Rows swapped in pairs by one turn or mirror: which row each one swaps with:
The rows were stretched afterwards, more along some directions than others.
Q147: [  1.2 -23.4  -5.3  34.4   0.6  29.7  11.3  18.6 -19.9   1.1 -15.4  18.5
 -18.2   7.4  14.1   3.4   0.3  13.1   9.4   5.8  20.4  20.3  10.0  22.7
   5.4  19.9  -8.7 -36.4]
Q758: [ -3.1 -28.5  -3.1  33.6   1.4  25.5  11.8  11.2 -19.4  -3.4  -6.2  19.2
 -14.3   9.7  16.9  -4.4   0.4  14.4   6.9  -1.7  21.9  21.8  10.9  23.8
   6.8  17.7 -13.5 -41.3]
Q553: [ 27.9  41.7  24.8  27.7 -13.0 -19.2  10.5  -8.3  -6.3  32.4  -1.6 -30.0
   0.3  22.6   3.6   6.4  15.2   8.4   0.3   2.2  12.0 -16.6   9.2  -4.0
   3.4 -32.0  -7.1  -5.8]
Q622: [ -3.5 -29.9  -4.8  31.6  -1.2  24.2  10.5   9.8 -19.2  -0.7  -9.0  18.2
 -14.2   8.2  19.2  -2.8   2.8  13.5   6.9  -1.1  19.8  19.4  14.0  20.7
   3.6  19.1 -13.1 -40.9]
Q637: [ -5.0 -30.2  -7.2  35.7  -2.6  29.6  10.8   7.5 -21.1  -4.2  -6.4  17.7
 -15.8   8.0  14.7  -2.1   0.4  15.5   5.4   2.3  22.4  23.1  11.3  20.7
  10.0  19.0  -9.4 -36.6]
Q119: [ 29.0  41.9  25.6  29.7 -15.6 -19.2  15.7  -0.9  -8.2  35.5  -0.5 -28.5
   7.9  26.1   2.6  10.0  21.5   4.5  -5.7  -0.6  11.4 -22.7   4.3  -2.6
  -5.8 -31.8  -4.1 -14.4]
Q580: [ 23.4  41.4  28.4  27.3 -17.3 -19.5  11.3 -12.8  -4.9  33.0   5.8 -27.9
  11.0  23.8   4.9  10.0  18.4  12.3  -6.9   1.7  13.5 -13.1  13.2 -10.9
  -0.4 -29.6  -3.3 -13.3]
Q88: [ -5.5  -5.5  17.8  27.0 -13.0  -5.5  17.7  -9.0  10.3   7.8  28.0   0.9
  10.5  17.5  31.9  -8.4  14.4   5.1   5.0  -7.4  -3.5   0.3   3.3 -17.8
 -10.1 -12.5  -5.5 -15.4]
Q40: [-10.4 -10.3  17.4  26.9 -15.0  -9.9  20.5  -8.3   2.3   4.4  30.3  -0.5
   7.8  24.4  31.4  -6.9  19.9   5.9   5.1 -12.4  -7.7   1.2   0.2 -19.1
  -7.8 -15.5 -12.8 -20.9]
Q377: [ -4.5 -22.4  -5.6  31.4   3.5  31.3  10.8  16.2 -18.4  -2.6 -13.7  19.1
 -14.6  12.2  13.8  -3.0  -0.4  13.8   4.2  -1.2  22.5  23.2  13.9  24.0
   5.4  22.8 -11.0 -41.2]
Q242: [ 42.9  37.6  -9.4  40.3   6.1  21.1   8.3  57.9 -28.3  25.8 -25.2  -8.3
 -25.2  19.3  -4.8  23.0  17.5  -5.6   2.2  22.8  25.7 -11.0  -0.7  33.8
  -2.6   4.9 -17.5 -27.2]
Q690: [ -7.0 -13.8  20.7  28.3 -11.8 -11.3  25.9  -3.9  -1.3  12.7  30.5  -4.1
  17.6  26.2  27.3  -4.2  24.6   3.7   2.5 -13.9  -6.1  -1.0  -0.9 -13.6
 -11.9 -16.9 -15.1 -25.3]
Q654: [ 24.7  40.2  27.2  31.3 -19.0 -18.8  17.5  -6.2  -9.6  32.0   1.4 -28.0
  10.9  29.8   1.5  17.5  20.9  10.3  -2.9   5.6  16.3 -13.5   9.8  -9.5
  -0.7 -35.8  -6.6 -13.3]
Q982: [ -4.8  -5.6  15.7  29.7 -13.5  -8.2  21.2 -15.2   4.8   6.3  29.6  -6.1
  12.0  17.8  28.3  -9.8  12.9   4.8   5.6 -10.3  -6.0   6.3   6.5 -22.4
  -5.2 -11.0  -4.4 -19.2]
Q814: [ 29.0  38.2  28.1  35.2 -14.5 -15.8  16.8  -8.5 -12.3  37.7   2.2 -31.8
   2.5  28.4   0.4   4.9  20.5  11.0  -4.3  -5.8   6.7 -12.7  10.6  -9.2
  -4.6 -28.2  -3.7 -12.6]
Q968: [ 42.0  38.9  -6.3  38.5   5.4  16.3  13.4  55.4 -28.9  23.0 -21.7  -8.0
 -23.5  21.1  -3.3  20.3  22.2  -7.4   0.0  13.3  26.5 -15.0  -3.1  32.6
  -5.9   0.0 -23.0 -23.4]
Q787: [ -0.4 -26.3  -4.8  37.4  -2.2  28.4  11.5  12.5 -22.6   0.1  -8.4  17.1
 -22.4   9.5  14.1  -3.7   0.6  16.0   3.9  -0.7  18.3  22.8  13.0  19.2
   6.5  23.2  -7.9 -42.5]
Q829: [ 28.6  45.7  28.2  34.4 -20.8 -10.9  10.3  -2.9  -4.8  29.8   1.6 -24.0
  -0.2  20.1   0.5   4.9  16.5   7.2  -5.9   7.8  13.4 -16.9   8.8 -12.7
   0.1 -31.9   0.8 -10.9]
Q684: [ -2.2 -24.4  -5.9  33.2   3.1  29.5  10.5  14.8 -18.5  -2.4 -10.3  17.8
 -18.2   8.5  17.2  -3.7  -0.6  14.7   4.4   0.9  20.3  24.7  12.2  19.9
   5.4  23.1 -10.5 -42.1]
Q906: [ 47.8  41.0  -6.5  39.7   5.2  17.7  13.7  56.9 -27.7  27.4 -25.8  -9.5
 -25.8  17.1  -3.2  16.9  18.3 -10.3   4.9  16.3  22.7 -16.0  -1.5  27.4
  -5.4  -0.4 -20.9 -22.7]
Q80: [ 43.0  37.4  -4.3  38.5   6.9  21.8  17.4  57.9 -25.0  22.5 -24.8  -6.8
 -25.0  17.7  -1.5  14.3  15.2  -8.8   3.7  12.8  25.7  -8.2  -1.7  30.5
  -4.0   1.6 -22.3 -28.1]
Q302: [  1.0 -23.4  -8.0  34.7   1.4  26.4   8.1  15.8 -19.5   4.7 -11.9  11.7
 -20.3  10.9  19.7   2.7  -0.5  14.6   8.4   0.6  20.7  22.8  14.1  25.3
   8.5  21.4 -12.2 -39.4]
Q879: [ 42.4  38.2  -5.4  34.1   7.8  17.3  13.9  58.3 -25.4  19.4 -22.8  -6.7
 -27.0  19.4   1.4  15.6  19.2  -9.4   2.9  12.3  24.0 -13.6  -2.2  32.1
  -5.6   0.3 -26.3 -27.3]
Q190: [ 33.6  40.9  22.8  36.9 -20.8  -9.7  14.3  -5.0 -11.5  34.3  -0.5 -24.2
  -7.1  24.2   1.4  -1.6  16.0   2.7  -3.2   1.3  10.6 -17.9   5.4  -1.1
   2.2 -31.2  -3.1  -9.9]
Q618: [ 43.3  36.6  -9.0  38.1   5.2  22.3  12.6  59.2 -27.3  21.8 -22.1  -8.5
 -26.0  18.2  -1.1  19.9  17.7  -8.1  -0.1  18.5  24.0 -11.1  -1.2  26.9
  -4.9  -2.4 -19.8 -24.4]
Q920: [ 41.8  33.9  -9.5  38.2   9.2  20.8  13.6  58.5 -27.1  24.2 -22.8  -9.9
 -26.3  22.6  -1.2  21.4  20.1  -5.5   0.6  10.6  22.0 -11.1  -2.1  31.0
  -4.5   0.6 -24.3 -31.7]
Q615: [ -7.2  -6.9  12.6  26.2 -12.7  -9.5  22.0 -14.1   4.0   7.5  33.8  -2.4
   6.8  18.7  31.2 -11.0  14.5   2.8   7.4 -12.3  -7.9  -1.2   3.9 -14.2
  -4.1 -11.0  -8.5 -18.0]
Q398: [ 23.9  41.4  17.5  31.4 -18.0 -18.3   6.3 -10.4  -5.5  29.2   0.9 -29.5
   7.7  28.4   8.5   7.2  15.0   6.1  -3.9   3.6  20.4 -16.7   7.5  -0.3
   4.5 -31.4  -6.1  -7.9]
Q15: [ -3.8 -23.0  -6.0  35.4   1.5  28.0   9.8   8.9 -21.4  -1.8  -8.5  14.8
 -17.9  12.1  12.7   1.1   0.5  18.0   8.3   0.0  17.8  25.9  14.9  20.2
   9.5  24.7 -11.4 -40.1]
Q176: [ -1.8 -27.9  -5.7  35.6  -1.5  30.6  10.3  12.4 -20.6  -0.7  -9.3  15.1
 -16.0   8.1  10.2  -0.1  -1.3  14.8   7.7   2.2  18.3  23.2  12.3  20.5
   8.4  22.4  -7.9 -39.1]
Q619: [ -6.9 -14.6  11.6  33.2 -15.6  -4.7  21.5 -12.7   0.3   3.6  30.4   0.2
   7.3  27.0  32.5  -9.9  16.4   4.5   2.2  -9.3  -1.1   4.2   3.9 -16.7
  -2.3 -14.8  -7.8 -18.4]
Q246: [ -3.9 -14.2  20.2  34.9 -19.4  -6.4  29.0  -6.0   4.6  13.6  28.3  -3.5
   8.7  25.6  27.7  -6.9  18.1   1.1   6.7 -17.2  -4.5  -4.9  -1.5 -11.0
  -8.0 -20.7  -9.4 -23.7]
Q509: [ -2.9 -28.2  -3.9  37.0  -2.2  34.3  14.0  13.2 -22.9  -3.7 -11.2  20.3
 -22.4  11.5  15.0  -2.4   0.1  15.2   5.2   0.4  19.0  24.7  13.8  20.4
   7.9  20.3  -7.4 -38.1]
Q600: [ -8.9  -9.2  12.4  26.8 -10.6  -7.9  17.3 -12.5   3.2   8.9  28.5  -2.0
  15.4  25.3  33.5 -10.7  17.7   4.8  -0.2  -8.5   0.8   5.0   6.1 -18.5
  -8.7 -12.4 -13.4 -21.9]
Q99: [ 45.3  39.7  -8.6  40.2   6.9  20.5  10.6  58.7 -27.9  24.7 -24.5 -10.3
 -29.7  17.4  -1.7  19.8  16.4  -7.8   2.5  16.2  23.3  -8.9  -1.6  32.3
  -3.3   3.6 -18.3 -27.2]
Q624: [ 40.5  37.9  -7.0  31.1   9.2  17.4  13.7  58.5 -23.3  22.7 -24.2  -7.6
 -22.3  19.9  -2.4  21.7  18.5  -7.2   1.0  12.8  24.4 -12.5  -1.7  29.9
  -7.8   1.7 -23.2 -28.8]
Q274: [ -3.2  -1.7  15.4  27.4 -17.2 -11.8  21.4 -14.4   3.5  11.2  34.3  -9.7
   7.9  20.7  29.0  -5.9  18.6  10.5   2.5 -12.7  -7.3   4.5   1.1 -25.6
  -8.4 -18.4  -9.4 -27.0]
Q419: [ 40.9  36.0  -9.9  38.8   6.7  21.0  11.1  59.1 -24.6  22.2 -21.1  -7.3
 -25.9  18.5  -2.7  18.6  16.7  -8.0   4.1  17.9  23.6  -8.9  -2.5  32.1
   0.1   3.0 -20.5 -28.9]
Q890: [ 23.1  37.1  31.5  23.8 -13.8 -20.8  14.5  -6.6  -3.5  33.2   0.7 -23.5
  10.5  26.9   2.8   7.0  15.4   8.4  -7.9  -3.7  12.1 -15.6   2.9  -3.1
  -3.3 -32.1  -8.9 -13.4]
Q831: [ -5.2 -22.5  -3.2  32.1  -0.3  25.9   9.4   8.7 -16.4  -1.8  -8.8  17.4
 -15.9   8.7  15.1  -5.3  -1.5  14.5   6.2  -0.2  21.5  19.8  14.1  22.8
   6.2  23.3  -9.8 -37.1]
Q900: [ 41.0  36.5  -6.2  38.0   4.3  18.8  12.8  56.8 -26.3  22.1 -23.3  -6.4
 -30.1  20.2   1.9  18.0  16.3  -3.3   1.8  13.5  22.7  -5.1   0.2  23.9
  -0.9   3.3 -22.0 -32.4]
Q497: [ 28.1  53.3  12.6  29.7 -13.1 -20.2   3.4  -6.8  -6.5  27.5   1.5 -33.1
   4.2  25.5   9.9  11.9  14.3   6.0  -3.3   1.9  16.5 -12.1  12.5  -3.8
  -1.7 -24.2  -7.9  -6.0]
Q716: [ -2.5 -34.1  -8.4  34.6   2.5  32.1  13.6  10.0 -22.2  -4.3 -13.1  18.2
 -14.7  13.1  16.1  -4.7  -0.4  10.5   5.2  -2.8  20.4  21.2  12.6  27.3
   5.4  20.9 -10.3 -41.2]
Q365: [ -5.5  -7.1  18.9  30.8 -17.3  -4.5  23.4  -8.0   3.8  11.3  35.1  -3.7
   1.9  20.7  27.2  -7.6  13.9  -1.3   4.6  -8.0  -5.0   2.7  -0.6 -17.6
  -3.6 -18.5  -5.7 -16.2]
Q337: [ -2.3  -0.6  21.0  32.0 -19.6  -4.6  24.0  -7.4   5.9  13.0  32.5  -4.1
   8.6  21.4  26.7 -10.7  17.6   2.5   2.1 -12.3  -6.1  -3.6  -0.3 -22.5
  -7.0 -16.1  -5.2 -22.1]
Q691: [ -5.8 -14.6  16.3  34.4 -16.6  -0.9  30.6  -4.6  -7.8   7.9  32.0   4.6
   2.1  23.7  24.5  -3.8  19.5   1.0   2.4  -9.5  -7.3   2.3 -11.3 -15.5
  -6.2 -18.4  -4.5 -18.1]
Q704: [ -1.9 -28.7  -2.9  35.8  -3.1  30.6  15.2  19.9 -24.7   0.8 -10.1  18.2
 -17.7  12.9  14.7   2.4   5.3  11.6   4.5   2.5  24.3  18.4   9.0  27.8
   4.4  14.5 -12.7 -44.9]
Q866: [ 23.6  43.8  23.8  29.1 -12.3 -19.2  10.4  -6.3  -9.0  31.7   0.2 -30.1
  12.9  26.2   1.9   4.5  17.3   7.1  -8.9  -2.5  12.1 -18.5  10.4  -6.9
  -0.7 -26.9  -7.3 -12.5]
Q715: [  4.5  -8.2  24.0  23.8 -19.6  -7.2  33.4  -5.9  -0.1   7.9  26.2   2.3
   4.8  26.8  30.3 -10.2  22.8   3.9   6.9 -10.1  -8.3  -7.0   0.3 -15.1
  -9.2 -22.9 -17.1 -23.8]
Q602: [ 24.5  40.5  25.9  35.5 -14.8 -18.2  17.7  -9.6 -12.0  34.2   6.1 -28.7
  -1.1  27.9   3.2  -3.7  21.1   7.5  -4.9  -6.8   6.1 -15.1   7.9  -5.5
  -1.1 -34.1  -8.2 -15.0]
Q102: [ -5.9  -3.9  15.5  31.2 -10.0 -10.8  23.8 -13.3  -1.3  11.3  30.8  -6.4
  10.3  25.8  29.5 -13.2  19.5   6.6   3.4 -17.2 -10.8   4.6   2.1 -17.0
  -9.7 -17.0 -13.2 -20.2]
Q944: [ 42.4  36.1  -5.0  38.5   6.3  18.6  13.1  60.6 -24.0  22.6 -24.9  -6.1
 -28.8  16.6  -1.3  19.4  18.2  -8.6   3.6  14.4  22.4 -10.4  -0.4  30.0
  -5.0   2.5 -21.2 -29.5]
Q194: [ 18.3  36.7  25.7  31.1 -21.9 -12.1  10.3  -7.6  -5.9  33.8  -0.1 -36.6
  16.6  30.0  11.2   1.7  18.4   1.6  -5.3   2.9  23.8 -20.3  16.4  -5.8
  -0.2 -35.9 -10.9 -15.2]
Q470: [ 43.5  39.8 -12.4  39.0   9.1  17.0  10.9  56.0 -26.9  22.0 -23.4 -12.9
 -19.2  22.7  -1.6  20.0  18.8 -13.0   2.7  17.6  26.1 -13.0  -1.5  33.5
  -4.2   2.5 -23.5 -26.6]
Q60: [ -8.0  -7.2  17.4  25.1 -14.9  -9.6  17.0  -9.1   7.9  11.7  27.0  -6.5
  12.4  21.8  24.8  -6.6  13.0   5.0   7.8  -5.1 -10.9  -2.7  -0.3 -26.0
  -4.0 -15.3  -8.8 -16.0]
Q591: [ 44.1  41.6 -13.2  36.6   9.2  17.1   9.1  55.6 -24.8  24.7 -23.4 -12.3
 -24.8  16.3   2.7  21.3  14.1  -6.6   2.3  16.1  25.6  -7.8   0.1  29.1
  -4.1   4.1 -20.0 -23.6]
Q778: [ 28.8  46.1  29.3  27.7 -18.7 -15.7  18.8  -6.4  -7.7  33.0   0.5 -27.5
  -0.4  20.3  -0.1   2.8  15.6   5.8  -1.0  -1.8  12.0 -16.2   6.5  -5.3
   0.7 -32.8  -4.5 -13.5]
Q437: [ -4.1 -28.4  -5.4  33.4  -0.1  30.1   9.8  12.1 -22.4  -2.2 -10.8  15.5
 -15.6  10.2  15.5  -1.8   0.4  13.6   7.4   3.3  23.1  20.4  12.6  23.9
   8.3  18.4 -11.6 -37.8]
Q8: [ 40.3  41.2  -9.1  36.6   7.1  13.6   8.9  56.1 -22.1  24.5 -21.3 -12.1
 -21.5  19.9   1.2  21.3  18.2  -7.3   1.5  17.4  26.9 -13.0  -1.6  31.4
  -1.6   1.5 -24.1 -27.3]
Q513: [ -5.8 -22.8  11.1  37.3 -14.2  -1.7  21.2 -15.7  -2.5   8.9  29.1   1.5
   2.5  22.3  28.5 -14.6  13.2   8.6   0.3 -10.6  -3.9   2.5   2.1 -16.9
  -0.9 -11.5  -3.8 -21.6]
Q303: [ 24.3  40.2  27.5  16.3 -11.8 -22.0  11.3  -7.6  -0.8  28.2  -1.0 -26.6
   0.8  24.1   6.8   9.0  15.5   7.6  -0.4  -3.9   4.4 -16.2  14.8  -6.6
  -4.9 -29.3 -10.3  -7.6]
Q702: [ -0.9 -22.9  -8.0  32.7   4.2  35.9  11.3  17.4 -15.3  -6.1 -12.3  19.8
 -20.6   7.7  17.2  -7.9  -3.7  11.7   4.3  -1.9  19.7  25.8  14.5  18.9
   3.7  23.9  -9.9 -41.1]
Q51: [ 23.7  41.0  26.8  27.3  -9.0 -29.3   9.7 -12.8  -4.9  32.4   4.4 -32.6
   9.4  23.0   3.7   6.1  16.3   5.2  -7.4  -7.2  16.7 -13.9   7.4   5.8
   2.1 -27.5 -11.2 -11.4]
Q375: [ 41.3  39.7  -5.2  39.4   5.0  20.2  14.3  58.0 -27.5  23.6 -21.4  -7.0
 -25.6  19.7  -0.9  16.9  18.3 -10.7   3.5  14.2  28.7 -14.4  -3.2  32.0
  -5.2  -3.4 -21.1 -25.7]

Swapped with Q580: Q337
Swapped with Q102: Q602
Swapped with Q375: Q758
Swapped with Q716: Q470
Swapped with Q715: Q194
Swapped with Q900: Q302
Swapped with Q787: Q591
Swapped with Q982: Q119
Swapped with Q497: Q513
Swapped with Q890: Q365
Swapped with Q51: Q691
Swapped with Q88: Q829

